Turns in one plane each, and the order they were made in; the first pair answered:
z142:
[  8.3  18.2 -32.7  -8.4 -21.4  14.8  14.0 -10.9 -25.3 -14.5  10.5  28.7
 -13.6  16.7  18.6   2.3  18.4  13.6  -0.7 -32.4  -0.5] |-> [ 18.6  23.8 -23.5 -20.3 -10.8   5.8  27.0 -20.2 -16.6 -17.5  -1.1  16.8
 -10.5  30.1 -15.5  19.1   3.0  20.5 -13.4 -27.1   6.7]
[ -8.6 -11.6  53.0   1.5  -6.4  -4.6   0.0   0.3  -5.7  12.1  29.7   6.4
  17.0   8.0 -22.2   5.4   3.2 -26.7  10.0  15.6  -7.2] |-> [-10.6 -16.3  47.6  -6.0  -7.2  -8.4   2.9   5.9   4.3  15.6  21.8   5.4
  16.2  12.6 -31.6  -3.8  -2.1 -31.5  13.9  16.6  -4.5]
[ 22.2  43.4  15.0  24.8 -19.1   8.5   6.4 -20.4 -43.3 -38.5  53.2  15.4
 -20.3  25.3  23.8  79.3  25.7  18.6   5.1  -8.2 -16.8] |-> [ 22.7  15.6  17.6  -9.4  11.3 -23.2  35.9 -20.8   6.1 -21.6   4.3 -12.9
  -9.1  59.3 -62.8  80.9 -18.1  17.3 -27.3   4.4   2.9]
[-14.6  45.6 -12.0   2.5 -21.3  -5.0  25.5   5.4  -7.2 -19.7  -7.4   6.1
 -25.3  -2.7  19.8 -16.7   1.8 -21.2 -20.0  -9.3  -2.5] |-> [ -8.4  40.8  -3.0  -1.0 -19.7 -10.5  34.1  -4.1  -1.5 -21.0 -15.6   3.3
 -22.1   2.6   6.0  -8.5  -5.0 -22.5 -30.8  -6.5   3.0]
z382:
[  6.1 -26.2  -1.3   6.3  -5.1 -15.1  -7.9   3.5  -8.1  14.2  -3.5   9.2
   1.4  22.5   1.8 -30.7  33.2  19.6 -14.8   4.8 -13.2] |-> [ -4.2  -1.5 -19.1  16.6 -10.9 -22.1  15.3  12.4 -17.6   4.5  -7.4  -2.7
 -15.2  -8.4  26.3 -24.1  26.0  12.1 -17.9   6.9 -13.1]
[-11.4  -7.1   0.6  11.5  -4.0   8.9   3.7  25.6  22.9   6.7   5.4   2.7
   8.2   1.6  -4.4 -51.5 -10.9 -26.7 -26.6  20.7   3.1] |-> [-14.9  13.9   0.4  10.8 -11.0  11.4  18.1  30.7  14.3  -1.7  -4.2  -3.5
  -0.6 -12.5   6.4 -37.1 -26.7 -29.9 -35.9  20.4   6.5]
[ -8.5   9.4  -0.5  -8.7   4.0  -1.1  13.8  -1.1  15.9  -7.7 -26.3 -25.3
 -10.0 -13.6  18.6   6.0 -17.7 -18.6 -21.5  -9.2   0.0] |-> [  5.0  -1.0  14.9 -19.5  11.9   2.1   2.7  -4.4  24.1  -5.0 -21.1 -21.1
   2.1   9.6  -7.4  19.1 -20.5 -15.7 -24.8  -9.0  -7.2]
[-23.1  -9.5 -27.3   5.7   3.2  23.9   3.4   3.1   0.3   2.2 -28.2  -4.1
  12.9  12.1  13.3  21.1   5.8 -25.8   6.1  -3.4 -10.4] |-> [-19.7 -11.1 -27.0   3.7   1.7  23.4   2.7   1.8  -3.8   3.7 -25.0  -0.2
  21.0  16.7  10.9  20.8   4.2 -26.3   4.4  -6.8 -10.6]
z104:
[  2.0  58.1 -16.3 -13.0  -9.4  18.6  17.7  -7.2 -27.3 -31.5  -5.6  16.0
 -13.0 -12.7  -0.1  58.4   9.3 -22.5 -32.3 -18.2  16.1] |-> [  6.7  23.1  -1.7  -2.7 -15.9  48.9 -32.1  -5.4 -31.9 -18.0  29.0  47.6
   9.0   4.2  22.3  26.8  44.8 -18.2   0.9 -22.7  -3.0]
[-50.3   9.5 -13.5   3.6  -3.2   0.6  28.0  31.6  12.4 -13.0   2.0 -14.9
   3.5 -31.4  19.6  -0.2 -20.7 -27.4  24.3   6.9  -2.4] |-> [-44.3  -2.0  -7.5  12.6  -4.3  11.7   1.9  34.4  10.3  -8.6  11.1   1.0
  17.4 -22.1  27.2 -12.3 -11.9 -25.7  43.0   7.8 -12.8]
[ -9.1 -28.3   2.4 -16.0   6.4  21.5 -14.1   5.8  53.4   5.2 -15.9 -15.8
  27.5   3.0 -31.4  11.7 -13.8 -11.3   3.1  16.7  16.1] |-> [-17.2   6.9  -0.2   2.8  -2.4  12.0  14.0  -2.1  39.5 -12.0 -12.4 -27.3
  16.0 -39.1 -15.7  38.9 -29.7 -11.9 -16.1  21.5  24.2]
z720:
[ 30.0   0.2  -5.7 -17.8   7.7   0.6   7.1  -9.2  -8.0  -4.6  -3.2  -2.4
  -6.9  40.5 -44.4   4.0  -5.3   8.4 -10.7   4.7   1.4] |-> [ 21.6  -9.0  12.5 -12.6   5.3  24.2 -16.1  -2.0  -9.3  -8.3  20.7  -5.3
  11.1  30.3 -39.1  24.1  -8.7  -0.7   5.8  12.5  -4.9]
[ 26.5 -14.8  19.6  25.1  -8.7 -53.1  37.1 -27.0  18.2  11.9 -16.7 -19.2
  -5.3  -1.8 -37.2  -9.3 -19.7  24.2 -30.8  -3.3   3.9] |-> [ 36.5  -3.3  52.6  41.2 -22.8 -11.5   8.9 -34.7  -7.1 -11.7  31.3   2.3
  19.9 -10.3 -18.9  27.4  -2.3  24.3 -17.0  -9.8 -14.3]
[ 22.8  12.1  -2.7 -11.0  -2.1   4.1  12.2  -3.4  -2.8 -13.5  -9.1 -20.6
 -16.5   8.2 -11.3  27.1  -7.9   2.4 -34.5  -6.1   3.2] |-> [ 14.3   3.4  10.7  -3.1  -4.4  24.9  -1.6   4.4   0.4 -13.8   6.8 -27.4
   9.5  -0.5  -7.6  41.0 -11.7  -9.3 -17.4   2.6  -1.1]
[ -2.5   7.2  -5.9   2.5 -18.3   7.9  -8.7  -0.8 -21.5 -25.3   9.0  -2.6
  -1.3  -5.7   9.8   9.3  -4.9  -1.5  -7.3  -0.3   0.4] |-> [-17.5  -0.1 -11.9  -1.7  -7.4  -0.5  -4.2   7.5  -6.6 -16.3  -2.3 -18.9
   5.1 -12.0   2.1 -16.4 -22.0 -13.0  -3.2   6.5   5.2]
Pairs:
Each pair is 2 to 3 turns apart.
[  1.6  16.4  -0.2  12.0 -15.9   5.7   4.5   9.8 -12.1  -7.2  34.4  -2.3
   3.0 -32.6  40.1   5.5  -3.4  -8.9  26.9  13.6 -19.4] |-> [ -7.4  -3.5 -16.7   8.5  -1.8 -15.4   9.9  27.7   2.0  10.0   8.4 -12.5
  -3.3 -30.2  34.7 -30.7  -8.7  -5.6  28.8  11.2 -12.1]  z720, z104
[ 14.1 -44.2   1.0  -1.7   3.8   5.1 -45.5  -4.6  -4.7   7.7  12.1  33.9
   8.1  21.9  15.6 -39.6  28.9  19.2  29.7  -0.1 -21.3] |-> [  0.6 -25.2 -30.4 -21.3  22.5 -37.4   7.7  -2.9  21.0   5.8 -43.3  -0.2
 -18.7  16.2 -10.1 -44.0  -8.1  14.3  -2.8   5.4  -4.2]  z104, z382
[-12.3  21.1  19.6  -2.3  -7.7  11.8  -8.2 -12.3 -13.7 -27.9  12.0 -19.4
   5.3  -8.4  34.4  35.5   9.1 -22.6  12.3   2.6   2.6] |-> [  1.9  34.4  -7.2 -10.3   1.6 -19.8  15.1 -26.8 -19.3 -24.3 -10.5 -11.9
 -20.0   5.5  30.0  16.9  16.2  -2.6 -11.8  -6.5   9.4]  z720, z720
[  6.0  22.8 -19.5  16.5   8.1 -34.0  29.4 -12.0  12.8  12.0 -35.4 -17.7
 -44.5 -28.9   7.2  -3.3  -9.6  -8.2   3.3   7.4  11.0] |-> [ 10.9   6.5 -11.7  18.1  -6.1   6.6 -19.3  -5.3 -11.8   7.1   5.0  16.5
 -27.1 -18.2  43.4  -5.8  34.6 -13.2  40.9   0.4 -13.2]  z720, z104, z382
[ 28.3  21.2 -20.2 -39.4  11.5   2.7   0.7 -19.4  -6.8  -7.4 -18.5  -1.3
 -22.9  52.2 -33.1  24.5   0.1   4.2 -25.0 -20.3   8.3] |-> [ 12.9  -0.6 -24.1 -51.1  21.3   4.4   1.4  -0.8  18.7   0.9 -29.7 -13.4
 -11.7  51.0 -47.0  13.1  -8.1   0.5 -20.0 -10.1   8.6]  z720, z142, z720
[-14.6  37.9  16.2  -8.4  -7.7  39.3   8.8  26.6 -21.5 -13.0  31.0  -9.5
   4.5 -10.6   7.9  33.0  -2.8  -0.9   5.2  -4.9  -1.0] |-> [ -8.2  21.6  27.6  -3.4  -6.4  39.4   3.3  17.7 -20.9  -7.2  39.4  -5.8
  15.3   0.3  -0.6  32.1   3.9   3.4  10.8  -0.2   3.1]  z142, z104
[ -2.1 -44.8  18.9  11.2  -4.5   8.6 -25.3  -8.2  22.6   5.3  -2.7  11.4
  19.8  16.1 -12.2 -20.4  12.7   4.6  26.3   0.3  -0.2] |-> [ -8.0  -5.9 -12.2  27.3 -12.4 -15.5   3.2  -7.8  -4.3  -2.3 -13.2  17.7
 -13.0  -9.0  34.6 -36.3  22.0   9.6  13.9  -9.2  -0.8]  z382, z720
[ 21.9 -42.9 -18.3 -27.4   3.7   8.1 -21.4  28.4   9.0  28.1   1.4  13.7
  37.7  18.4 -11.9 -18.1  39.7  -1.0  -6.5  -1.3   9.9] |-> [ 15.0 -26.8 -36.3 -24.2  12.6 -24.9  13.0  24.6  17.3  28.1 -28.8  -4.4
  20.0   0.5 -15.4 -25.4  17.9   6.0 -28.9  -1.3  24.6]  z104, z382, z382
[ -7.5 -12.7  11.3  11.4   0.0 -14.4 -10.0 -16.9  -5.5  31.3  -0.4   3.7
   2.9 -19.2  21.3 -51.5  35.7  20.2  -2.5  17.8  -4.8] |-> [  0.8  -5.1  10.6  12.2  -3.4 -28.6   1.4 -22.5  -2.0  24.9 -10.2  -4.1
  -2.3 -23.4   6.6 -47.6  27.2  23.3 -18.4  26.1  -1.2]  z142, z720, z720
[ 15.4   7.1  -0.4   9.1  23.9  -0.4 -41.8 -40.0 -26.5   1.5 -15.9  49.9
 -16.7  26.5  16.4 -23.2  53.3   5.4 -25.0 -24.1 -25.6] |-> [ 17.7  17.2 -13.3  -1.6  26.9  -3.5 -27.4 -45.7 -26.2  -6.0 -28.2  43.3
 -28.5  31.9   6.2 -17.6  46.7   7.5 -37.9 -22.9 -23.3]  z382, z104, z142
[ -8.8  30.2 -10.7   6.1 -19.5  -4.8  12.0  -9.5 -21.2 -25.7 -10.8 -11.7
 -15.7 -40.4  26.9   8.5 -14.1   3.7  -3.3  -0.9   6.7] |-> [ 17.0 -33.8   1.7   8.4  -9.7  -4.7 -27.6 -16.1  -4.2   4.7  -1.3  14.2
  11.0  -0.5   7.5 -43.5  11.5  10.9  23.7  -4.2   0.8]  z382, z382, z382
[-12.0  29.5  13.3  18.3 -10.5  12.4 -29.6  -1.9 -20.1  15.7  30.2   7.1
 -24.4 -25.5  35.0 -32.6  18.3  12.5   9.2   3.0  13.2] |-> [  8.0  44.5   8.4  14.6  -6.2 -13.5  -5.2 -25.4 -24.1   7.4  14.5   4.6
 -37.4 -10.2  10.9 -20.6  11.1  27.2 -20.5   2.6  23.4]  z720, z720, z142
[-22.8 -18.5   0.0  10.5   8.0 -20.3   3.6  14.1  14.0   8.3 -10.4 -16.7
   4.4 -27.4   4.8 -25.9 -17.7  -9.0   8.2   7.2  -1.3] |-> [ -5.7 -13.0 -12.6  20.5   3.1 -22.7  -9.4   4.6  -3.6  11.1  -2.8   6.7
  -5.6 -13.2  26.6 -42.3  10.3   5.4   8.0  -5.2  -7.7]  z142, z720, z104
[ 15.5  54.0 -16.7   6.2   8.9 -40.0  49.4 -29.0 -24.4 -25.7 -36.7  -1.8
 -36.7 -12.6  -6.6   5.1 -12.7  13.5 -19.5  -0.1  15.4] |-> [ 29.0  36.1  36.4  -1.7   0.9  31.3   6.1 -26.6 -29.7 -44.3  16.9  11.9
   4.7  10.2 -18.7  61.0  -0.8   4.4  11.7   1.3   2.6]  z142, z382, z720
[ -7.9  32.2 -14.8  -1.0   2.7 -13.1  38.0   0.8 -11.9  -1.3 -20.4  -4.1
 -17.6 -16.2   3.4  23.0 -24.0   7.8 -31.9   6.3  30.0] |-> [-29.1  10.4 -41.3  -1.9   6.1  -3.6  23.9  20.8  -6.9  13.3 -23.7  -8.0
 -18.0 -27.1  28.9 -16.3 -12.8  -1.6  -3.3   6.6  25.3]  z142, z142
[  0.2  19.8 -25.5 -32.7  20.3   3.3  21.5  22.2   8.2 -24.9 -22.4 -10.4
 -15.6   2.0 -12.5  -7.9   2.3  12.6 -30.3   4.9  -4.9] |-> [  1.5   1.3 -10.3  -9.8   3.1  30.0 -18.7  19.5 -13.8 -16.1  21.0  20.2
  -0.8  -0.5  23.5 -21.5  36.9  17.0   2.4   1.6 -21.4]  z104, z104
[ -5.4 -17.6 -11.8 -14.9  14.0 -30.5   9.0  -5.5  23.1  16.6 -27.7 -14.5
  -7.8   6.7 -18.2 -36.0   2.7   4.0  -7.5  -4.7  13.2] |-> [ 17.6 -16.5  20.9  -9.7   5.8 -18.9   6.9 -24.9  19.6   6.3   0.4 -12.8
   6.2  20.1 -41.7   1.2   0.5   9.8 -17.6  -1.8  14.9]  z104, z382, z382
[ 11.3 -17.4  17.9  14.8  -2.9  15.6 -16.3  -1.5   1.9  -3.7  10.6  -3.2
  24.0  14.7 -10.5  16.1 -12.0   1.2  -6.6   8.8  -8.0] |-> [ 17.8  -8.6   8.3  12.2  -3.0   5.7  -6.0  -9.9  -3.1  -5.8   6.1  -1.2
  13.7  27.1 -21.2  22.6 -13.1  10.0 -19.3   2.9  -2.7]  z104, z720, z720
[-18.1 -13.7   7.1 -11.4 -17.4  26.5 -44.1  24.2 -11.5  -4.4  28.6  13.1
  -1.5  -2.0  17.8  -8.7  43.9 -10.0  69.1 -24.3 -12.8] |-> [ 12.3  -2.0  29.2   7.5 -23.5  21.0 -40.4  -5.2 -30.3 -16.1  46.9  23.1
  -3.4   1.2   9.8  10.9  46.8   5.7  50.0 -29.5 -10.3]  z142, z382
[  6.3  -1.0   2.1   1.1 -10.4  16.1 -10.4  13.1 -14.7   9.4  13.6  13.4
   1.4   1.9  19.6 -14.0  12.5   1.2  10.6  -6.6  -7.5] |-> [ 18.3  19.7  12.4  -3.0 -10.2   9.7  16.2  -1.0 -19.6  -5.9  14.1   0.1
  -3.5  -2.3   4.0  18.0  -3.1   4.9 -12.3  -6.2  -5.0]  z382, z142
[ -4.4  28.5  -2.7  14.7 -12.0   4.2   1.3  -3.7 -32.0  -8.3  18.3   8.3
 -13.5 -14.1  29.7   7.4   1.3  -4.3   1.3  -3.9  -5.8] |-> [-25.0  -7.2  -1.8   3.7  -1.3  10.3 -12.2  26.3   0.7   7.9   4.5  -7.3
   4.9 -17.3  15.5 -21.4  -7.9 -21.4  28.4   4.4  -1.9]  z720, z104
[ -2.0  34.8 -16.3  43.6 -13.3 -31.4  14.4 -11.7  -6.8   4.4  16.6   3.3
 -24.1 -33.2  25.7 -21.7   8.0  -0.9  21.2 -40.5 -20.7] |-> [-14.2  19.1  25.3  40.4 -13.0 -10.6   7.3 -10.6  11.7  -0.7  39.4 -23.4
   9.5 -47.8  -4.6  20.9 -17.6 -14.5  33.0 -18.3 -16.8]  z142, z720
[  7.8   2.7  -1.9  -1.5 -24.4  -5.0  18.7  13.5   8.6  19.6   1.9  16.9
 -24.1  -0.6  -4.5 -54.2  33.1  15.5   1.6 -13.3  -1.9] |-> [-12.3  -1.2  -1.4 -13.8 -18.7  -6.9  29.9  24.8  31.1  17.3 -13.1 -15.2
 -19.1 -16.6 -22.3 -39.0   0.6   4.6  -2.4  -1.5   7.6]  z720, z720, z104
[-41.8   8.1 -13.3  18.2  -8.9   0.5  -6.2  32.5   0.3  -7.5  -7.3   2.1
  -3.4 -30.5  53.4 -16.6   6.6  -7.8  24.6   3.9  -3.1] |-> [-25.0  19.4 -13.6  19.2 -17.8   3.5  -5.4  15.0 -19.8 -13.3   2.7  12.7
 -10.6 -25.2  58.1 -14.0  17.4   2.0  13.7  -3.3  -3.8]  z720, z720
[ 28.4  -7.1  -5.1 -16.4  14.0  -8.2   4.3 -18.9  10.2   9.4 -13.7  11.1
   0.2  35.2 -32.8 -13.8   8.7   9.5 -11.7  -6.6   2.5] |-> [ 24.7 -10.6  -1.0 -12.0   4.0  17.4 -27.7  -9.9  -7.7   8.2  10.1  25.6
   7.8  29.2   3.6 -16.5  30.2   1.7  13.4 -10.0 -13.4]  z142, z720
[-40.5  10.8  17.8   9.2  22.9  12.0   1.7  32.2 -12.4  -4.0  -1.5  11.3
   4.8 -23.2  18.3   4.8 -22.5 -10.6  23.0   1.8  -3.8] |-> [-18.6  15.7  18.6  -8.4  36.1  -4.6  19.8  17.0   2.3  -3.2 -23.4   1.8
   3.8   7.1 -27.8  19.9 -38.3   2.9  -8.4   3.1   8.6]  z142, z720, z382
[-22.0 -21.0  -8.7 -33.8  13.1  25.9  -6.9  17.1  20.5  -2.5 -13.2  -5.5
   9.5  10.1 -18.5   1.4 -13.7  -8.6   8.7  13.1  -7.8] |-> [ -5.9  33.5 -11.9 -19.8   4.5   6.6  24.0  -8.5  -3.9 -22.7  -9.8  -3.1
 -18.2  -3.7  -3.6  26.6 -14.3   5.0 -25.7   5.5  -0.4]  z104, z720
[ -6.4 -26.3  13.1   5.8  -2.2  18.8 -30.3   6.9   3.1  10.3  25.9   6.6
  19.8  -5.5   7.7 -18.1   9.0 -12.4  39.2   3.5 -14.4] |-> [  9.9  29.3  14.2  22.5 -17.5   5.8  -2.5 -19.9 -28.4  -8.4  32.6  18.9
  -9.8 -12.5  22.9  18.5  10.6   1.0  -0.7  -4.3  -5.8]  z720, z104, z720
[  9.3 -13.5  19.2 -14.1   7.9  59.6 -66.4   0.7  15.2 -15.6  49.3  39.9
  41.3  26.2  -5.3  14.0   9.0 -30.8  15.1   2.5 -27.3] |-> [ -1.7 -31.9 -16.6 -35.5  37.3  -3.2 -13.0   7.4  64.8   9.3 -29.3   1.8
  22.6  34.3 -61.3 -27.5 -31.2 -29.7 -17.7   9.3 -11.7]  z142, z720
[  6.1  21.9  27.1  36.2   1.7   9.7  24.3  14.9  -4.5  -4.0  -1.1 -23.9
  10.0 -33.1  23.1  24.7 -14.9   3.8   5.7   8.9   8.6] |-> [ 18.7  -7.8  45.9  18.5  19.2   8.3  11.5   4.5  16.6   6.1  -7.9 -27.3
  29.4  -1.3 -25.8  24.4 -21.2   7.2   6.0  17.5  10.7]  z142, z382
[ 14.3  24.9  10.0  11.6 -18.2 -33.0  32.6   2.6 -22.8 -19.5  -6.8  11.9
 -43.5 -20.5  -0.1   3.1 -12.4   9.5 -17.2  -7.8  17.3] |-> [  0.1 -39.1  35.6   6.0 -13.2  16.4 -25.3  27.6  -0.8  -7.3  25.9  17.3
   4.0  -4.1  -3.5 -10.2   1.2 -14.6  40.0   2.5   0.6]  z720, z104
[ -0.4  -5.8  -4.1  13.8  11.9   8.9  -6.9 -10.7  11.9  23.8 -21.8  10.5
  -7.4 -10.5   6.2 -45.1   3.1  13.4  17.2 -14.8 -10.6] |-> [ 22.9  18.6  13.3   7.6   9.5  17.4   4.7 -34.1  -9.6   6.2 -11.0  11.2
  -3.8   4.4 -22.6  15.7  -2.9  23.1 -11.8 -15.4  -6.7]  z104, z720, z142
[ 18.7  24.2   3.6 -12.8   8.6  42.5   4.7 -23.1  -0.3  11.4   4.0   4.3
 -23.7  49.8 -19.5  49.5  28.7  19.5 -29.2 -15.2  16.3] |-> [-28.3  11.3  16.5 -17.6   7.2  57.2   7.0   4.4  23.7   8.8   3.1 -39.8
   1.1   4.4 -24.0  67.6  -5.9  -7.7  -3.5   4.4  20.7]  z720, z104
[  0.3 -28.7  18.0   0.6  29.9 -16.5  -7.7   8.8  37.6  15.2  -6.0 -10.1
  38.9   9.4 -60.6  13.7 -24.9  -1.2   6.0  29.4 -18.9] |-> [ 32.2  39.5   7.2  28.9  10.4 -38.9  18.6 -34.5 -23.3  -3.8  10.2  22.8
  -1.9   4.3 -18.9  34.4  -2.5  23.4 -38.5   9.9 -17.2]  z720, z104
[ -7.0  23.3  -0.2  13.9 -18.0 -19.4  21.7  -5.0 -10.8  -8.6  10.2  -1.4
 -12.5 -28.1  16.4   9.8 -15.5   2.8 -10.9   6.4  11.5] |-> [ 11.3 -25.3  30.7   3.9  -6.9   1.9 -12.7  -7.5  11.4   4.4  24.6   2.1
  23.4   5.0 -22.8  10.0  -9.4   4.1  13.1  10.0  12.2]  z720, z382, z382
[  9.5   0.3  28.0  -8.4   2.6  15.3 -21.6 -11.4  -9.6  18.7  10.7  27.7
  16.6   3.5   2.4  10.3  19.5  -0.2  44.8  10.8  10.5] |-> [ -7.8  18.4  -3.0 -15.2   9.2 -28.6  27.3  -3.9  10.1  20.2 -34.7  -1.9
  -7.1 -26.0  -7.7   4.7 -15.7  -0.3  10.5  18.5  29.0]  z720, z104
[ -0.2  -6.9 -10.8  -8.4  16.3  -2.8   2.4  -3.7   6.0  30.3 -19.0  19.8
 -25.2  10.1  43.2 -36.4  -7.9   6.5  -0.9  -8.1 -10.9] |-> [-12.3 -18.7   5.6  -1.1  15.0  12.9  -9.7  10.9  15.1  26.4  -9.4  10.8
  -5.2  -5.6  39.9 -27.2 -11.5  -5.6  22.1   4.4 -17.0]  z720, z720
[ -3.1  29.3   6.3 -11.0  -8.2  52.0   2.3  12.6  -9.9 -25.1   9.4 -35.3
  10.2 -10.8  -2.0  37.6 -29.2 -26.4  22.6  15.7  -1.0] |-> [ 27.6  59.1 -10.6  -9.9 -10.3  35.2  12.4 -13.2 -37.8 -30.2   9.0 -10.9
 -13.4   9.7   5.7  32.8  -8.5  -7.4  -7.0   1.0   1.4]  z720, z720
[  6.3  14.6 -20.6  -7.4  10.2  -3.2   8.9   0.2  -4.2   0.9  -5.2   2.6
 -17.9  12.0   2.6   2.4  -1.5   1.7  -9.3  -5.4  -0.5] |-> [-10.1  -9.1  -6.3 -10.9   5.6  14.5 -10.1  18.7   8.5   9.1   3.4  -4.5
   5.2   2.5   2.5  -2.6  -4.5 -16.9  10.6   1.8  -6.8]  z104, z720, z104
[ -3.7   8.8  -9.6 -16.6  14.8 -40.7  29.9  10.7   9.1  -6.2 -31.5 -21.9
 -12.6  -7.1 -45.8 -26.4 -18.1  16.1 -40.3 -12.1   5.8] |-> [ 12.7  24.9 -15.4  -9.0  12.0 -38.1  28.7  -9.7  -6.7 -13.4 -23.9  -5.7
 -21.6   4.9 -35.6 -19.1  -6.3  24.4 -55.0 -16.5   4.5]  z720, z720, z720
[-11.1  32.5 -23.4  -0.9  23.6 -24.9  50.8 -15.6  25.2  -0.4 -50.8 -18.4
 -43.9  23.5 -18.9   0.4 -25.8  24.3 -45.7   2.0  22.8] |-> [ 17.8  22.7  41.6   4.3   1.2  44.4 -13.8 -41.4  -3.8 -19.4  27.4  14.0
   4.8  47.2 -19.5  64.5   7.4  25.8 -12.4   2.1   0.2]  z382, z720
[ 25.1  -3.5 -19.7 -34.5  22.0   2.8  10.6   4.0  37.3 -20.2 -56.6 -23.3
   4.2  40.2 -42.8  19.5  -1.8 -27.7 -29.0 -17.6  39.1] |-> [ -0.4  31.0 -14.6  -7.7  10.2 -10.3  38.1  11.9  29.8 -23.5 -54.1 -36.7
  -5.8 -15.0 -15.5  36.2 -21.8 -35.5 -35.6 -11.5  43.9]  z104, z142
